One vector is turned by the same rotation once a tick. Each row is the vector after some number of ticks, and that number follows the row.
The counts run from 0 to 301.
[110 151  75 158 109 146 142 122  77 104 142 134 104 151 135 116 130 119
 117 141 162 119 118 116 118 140 134 158 147 158 119 113  83  96 156 189
 134  71 137 134 136 122 159 116 167 115 151 188 107 145  75 116  73 168
 122 135 102 101 142 154  99]
263
[ 83 120 154 129 107 174  89 206 128 146 100 109 187 105 127 109 129 126
 176  84 128 143 127  91 114 152 146 139 183 114 127 122 141 104 128 147
 136 190 113 132 142 105 145  88 117 125 139 157 154  99 121 121 102 153
 129 128 133 139 133 150 114]
187
[ 94 107 144 108  74 160 119 198  85 118 116 135 162 125 124 129 141 110
 171 140 136 138 129  92 137 155 125 121 161 135 135  57 135 114 140 145
 164 143 134 152 103 142 157  81 142 148 110 145 157 118 144 118  89 162
  99 107 124 129 150 179 110]
180
[164 107 118 132 117 165 102 122  84 146  63 131 116 115 123 162 125  95
 119  78 115 111 141 129  79 145 126 138 144 131  99 141 135 125 169 149
  86 103 131 107 127 104  86 134 139 115 157 129 174 120 117  68 144 147
 171 119 132 127  56 123 106]
285
[ 93 148 133 144 133 152 140 117 139 140 109 157 117 141 160 147 144 141
 129 128 110 154 163  91 184 104 131 129 164 164 131 126 101 129 139 140
 158 116 137 157 171  98 192 124 167 158 150 124 130 144  81 117 140 148
 173 115 108 134 185 128  81]
250
[ 84 147 108 142 165 121 125 120 127 154 108 158 131 133 147  75 126 103
 103  74 125 153 179  70 130 104 200 152  98 120 157 151 131  96 167 129
  97 136 121 175 152 139 156 137  94 133 174 137 127 147 135 113 123 146
 130 110 110 159 111 130 134]
9
[ 75  91 105 141 121 181 156 138 121  84 123 138 125 131 115 115  87 112
 127 107  99 108 141 124 116 119 125 108 175 110 124  92 128  98 101 135
 154 132  91 111 128 120 140 104 148  66  94  94 109 151  72  91  83 145
 109 138 117 108 142  91 106]
116
[ 93 151 106 146 180 127 141 114 139 152 109 154 121 150 143  70 131 111
 106  79 126 157 179  68 131 108 191 150 110 108 132 155 127  76 156 142
 108 142 121 153 169 143 148 142 114 131 180 126 120 145 123 105 137 147
 120 114 102 156 115 118 112]
8
[ 81 126 109 148 151 148 113 141  96 117 115 136 172 130 113  92 125 124
  95  54 101 128 164  85 111 148 157 126 146  84 123 147 141 101 128 130
 112 179 110 137 134 120 117 120  94 118 169 131 102 142 105 104  75 168
 143 144 125 121  98 144 122]
4
[172 146 106 150 143 144 113 117 119 125 131 129 142 109 185 100 181 114
 104 146 129 164 162 118 128  91 126 118 149 127 153 135  88 115 152 150
  81 100 136 213 138 150 121 174 141  64 148 141 106 106 107 154 121 162
 131 127 151 145 129 137  93]
141
[108 127 128 111 101 150 128 190 126 142 111 141 133 125 155 124 131 102
 191 159 155 147 118  90 145 137 122 127 164 131 126  58 132 101 146 161
 171 145 131 157 117 157 175 116 177 136 111 128 164 117 140  97 140 141
  86  93  95 146 149 143  94]
178
[102 133 138 159 132 129  97 111  70 146 136 120 130 136 134 106 133 122
 115 122 153 123 154  97 136 102 150 134 124 171 171 118  93 114 143 148
 114 106 150 205 139 122 125 149  69  79 145 183 132 123 108 141 106 195
 145 132 138 125 121 170 106]
136
[ 98 115  72 144 152 153 137  97  66 108 124 147 100 129 128  92  94 119
 104  74 136 107 165 114  95 151 167 142 142 104 116 120 117 100 147 156
 124 126 131 119 134 163 106 128 123  67 174 150 118 156  99  91  88 153
 133 128  92 105  82 114 120]
204
[106 101 108 144 123 161 107 120  82 107 102 168 124 100 138 108 126 138
 116  70 123 128 172 123 107 168 178 158 172 149 145 134 130 121 143 122
 121 114 123 121 146 126 132  92 106 111 176 144 154  92  97 130  61 170
 148 122 141  75 119 146 125]
196
[127 168 130 132 114 136 145 154 147 144 114 129 145 160 147 131 154 142
 139 144 160 192 140  82 131 111 179 163 135 124 154 130  86  92 176 165
 124 104 113 151 157 126 172 115 169 159 185 159 117 111 107 116  95 143
 122 115 109 142 159 150 114]
67
[ 50  94 120 142 119 166  94 122  94 110 105 141 115  93 135 124 104  85
 149 106 115  74 142 136 123 162 178 118 137 143 159 103 140 137 125 133
 130 109 117 137 113 122 180  74 114  98  81 135 169 158 133  81 157 154
 128 132 108 101 138 122 143]
107
[118 121 105 143 125 123 136 137 116 112 117 124 134 116 151  96 135  73
 123 172 135 124 156 103 120  95 150 111  81 122 159  87 110 109 152 149
  93  83 117 184  86 171 141 137 122  75  87 128 125 149 161 108 158 151
  95  99 128 170 108 120 144]
24
[172 126  83 102  93 138  91 158  77 117 102 137 145 115 158 125 145  96
 107 101 146 132 158  97 103 143 131 125 120 102 144  81 139 121 187 137
 111 113 138 164  94 172  77 105 135 122 146 122 136  97 149 116  98 153
 113 107 148 126  68 166 136]
84
[109 111 130 132 137 186 112 104 140 117  69 141 106  86 128 147 132  87
 130 103  76 123 151 135 120 145 166 121 151 119 100 135 151 113 138 137
  97 120  83 111 142  84 151 118 159 113 112 104 182 139 127  66 169 139
 144 135 126 119 135  85 114]
102
[ 99 115 117 116 101 158 121 158  99 128 153 155 154 128 197 125 142 118
 156 145 125 132 145 131 164 104 130 116 165 129 161  81 110 151 135 129
 158 127 164 186 126 170 174 124 157 119 130 154 118 122 101 150 100 162
 140 106 113 131 178 184 117]
54
[118 134 118 101 111 152 139 172 119 136 110 133 114 140 157 130 131 104
 185 151 156 139 118 105 136 119 104 128 168 144 110  57 130  99 143 177
 174 135 123 141 129 150 165 111 201 131 107 132 168 126 124  88 154 121
  89  94  94 148 145 130  83]
177
[130 134 134 129  86 132 105 169 128 147 114 131 175 139 131 133 144 128
 126 118 150 176 133  87 118 130 175 165 120 123 180 120  89 121 171 146
  95 104 113 169 143 124 144 100 130 154 172 160 117 106 119 126  71 163
 134 121 126 117 155 186 142]
69
[114 136 124 141 110 133 126 150  80 123  81 119 140 162  93 146 136 125
 102 120 151 137 143  63  96 149 150 159 114 149 123 124 104 101 182 158
 115 100 145 104 103 121 104 100 118 157 182 160 141 116 136  69  94 166
 167 113 130 132  78 141 119]
277
[106 112 114 140 148 170 144 114 103 139 129 156  97 134 191 152 118 136
 161 144 133 124 143 146 166 116 107 117 192 170 129 105 104 144 130 160
 179 117 161 139 157 126 164 141 187 103 128 144 126 145  67 115 142 142
 162 104 104 131 149 124  74]
51
[114 119 106 117 130 157 150  95  77  79 105 145 137 138 104 133 138 106
  78 116  88 140 169 105  99 134 170 139  97  74 105 104 131  98 143 138
 102 101 107 124  98 155  97 147 118 103 177 112 114 152 124  96  82 182
 136 142 128 117 119 120 135]
211
[155 144  79 128 102 137 135 169 140 114 138 145 152 128 167  88 162 114
 127 153 157 166 132 102 107 111 124 163 140 124 137 115  88  90 165 170
 110  94 119 165 134 157 150 118 182 120 154 151 102 106  88 129  61 134
  91 109 111 137 141 160 112]
266
[109 139 102 142 111 149 126 138  90  74 100 128 158 135 130 180 161 118
  74 162 115 141 142  86 125 134 140 111 107 112 135 123  84 150 180 153
 120  82 156 125  96 142 117 102 146 129 147 149  86 164 130  95 120 170
 200 141 136 132 112 130 140]
152
[ 88 100 126 144 123 149  95 148  97 129 108 164 130  92 143 102 123 120
 127  75 130 136 170 112 117 169 188 154 170 160 179 142 129 116 148 124
 126 130 119 146 145 135 146  92  96 114 168 163 154  96 105 130  60 163
 135 108 128  92 119 166 145]
195
[ 95 150  85 158  92 147 125 130  77 119 157 122 128 148 141 117 114 110
 123 125 169 109 113 112 115 140 141 156 137 153 144 121  86 113 151 184
 124  84 141 146 137 127 171 104 154 114 140 197 108 147  88 118  68 166
 128 141 104 101 146 172 119]
262
[130 137 104 139 101 126  79 157  91 159 117 112 138 139 131 119 100 116
 121  85 188 116 123 104  78 138 156 151 127 125 175 122  93 117 181 163
  93 108 136 148 138 124 109 110 118 103 153 170 126 105 128  98 108 144
 117 138 121 112  49 167 138]
77
[ 71 143 135 142 100 158 132 164 101 130 140 103 181 164 116 142 111 134
 140 130 139 135 110 100 128 133 152 147 155  99 128 114  83 121 138 172
 135 150 131 125 131 111 150 103 140 131 162 186 100 158  91 104  71 174
 150 157 107 121 152 174 107]
63
[ 94 118 133 134 145 169 133 158 159 120 112 135 154 142 155 145 134 130
 126 135  97 157 151 101 162  97  88  79 188 103 120 106 123 129 121 141
 170 157 126 148 156 100 158 137 174 103 115 100  95 142  83 100 166 127
 164 115 123 169 148  95  67]
243
[166 137 106 148 134 143 140  85 143 137 105 149 104 114 146  86 147  79
  90 105 107 144 180 115 124  90 165 155 106 121 113 157 130  91 158 137
  56  77  90 169 151 138 131 169 126  99 142 109 133 133  97 107 122 142
 118 119 128 136 128 107 123]
15
[107  98 121 139 121 143  69 143 104 125 118 106 141 112 146 128 114  89
 131 145 144  95 135 127 124 106 118  75 146 132 181  82 102 138 133 147
 120 116 126 182 119 120 120 124 112  49  63 121 130 148 133  97 189 150
 130 135 147 137  98 112 130]
231
[ 81  91 117 146 137 172 159 140 132 100 120 139 134 132 117 115  90 120
 133 116 108 133 151 108 116 116 117 111 183 107 119  86 121  87 101 152
 163 134  85 112 140 114 149 115 164  74 106  95 107 147  71  94 115 134
  96 118 107 128 157  80  91]
117
[ 95 139 105 153 114 130 118 147  91  96 110 115 169 129 140 157 169 113
  85 168 125 136 143  88 125 135 142 105 106 116 150 119  79 151 182 146
 113  92 166 149  85 155 128 104 125 121 144 163  79 159 146 107 125 161
 192 141 130 140 109 141 145]
151
[132 127 112 124 109 181 152 136 119 110 137 137 140 147 157 145 142 140
 130 136 110 164 127 135 141 116 104 131 192 101  94 110 104 123 128 164
 145 116 117 127 149 128 143 134 202 126 158 134  99 151  53 123  84 152
 154 135 108 116 181 134  82]
58
[121 129 129 115  90 138  93 150 144 185  98 148 141 131 174 161 116  90
 142 119 145 122 145 114 139  94 143 128 100 136 179  87 106 155 182 143
 115 103 155 167 142 119 174 100 155 151 116 124 150 142 131  74 188 120
 157 110 110 157 117 161 142]
164
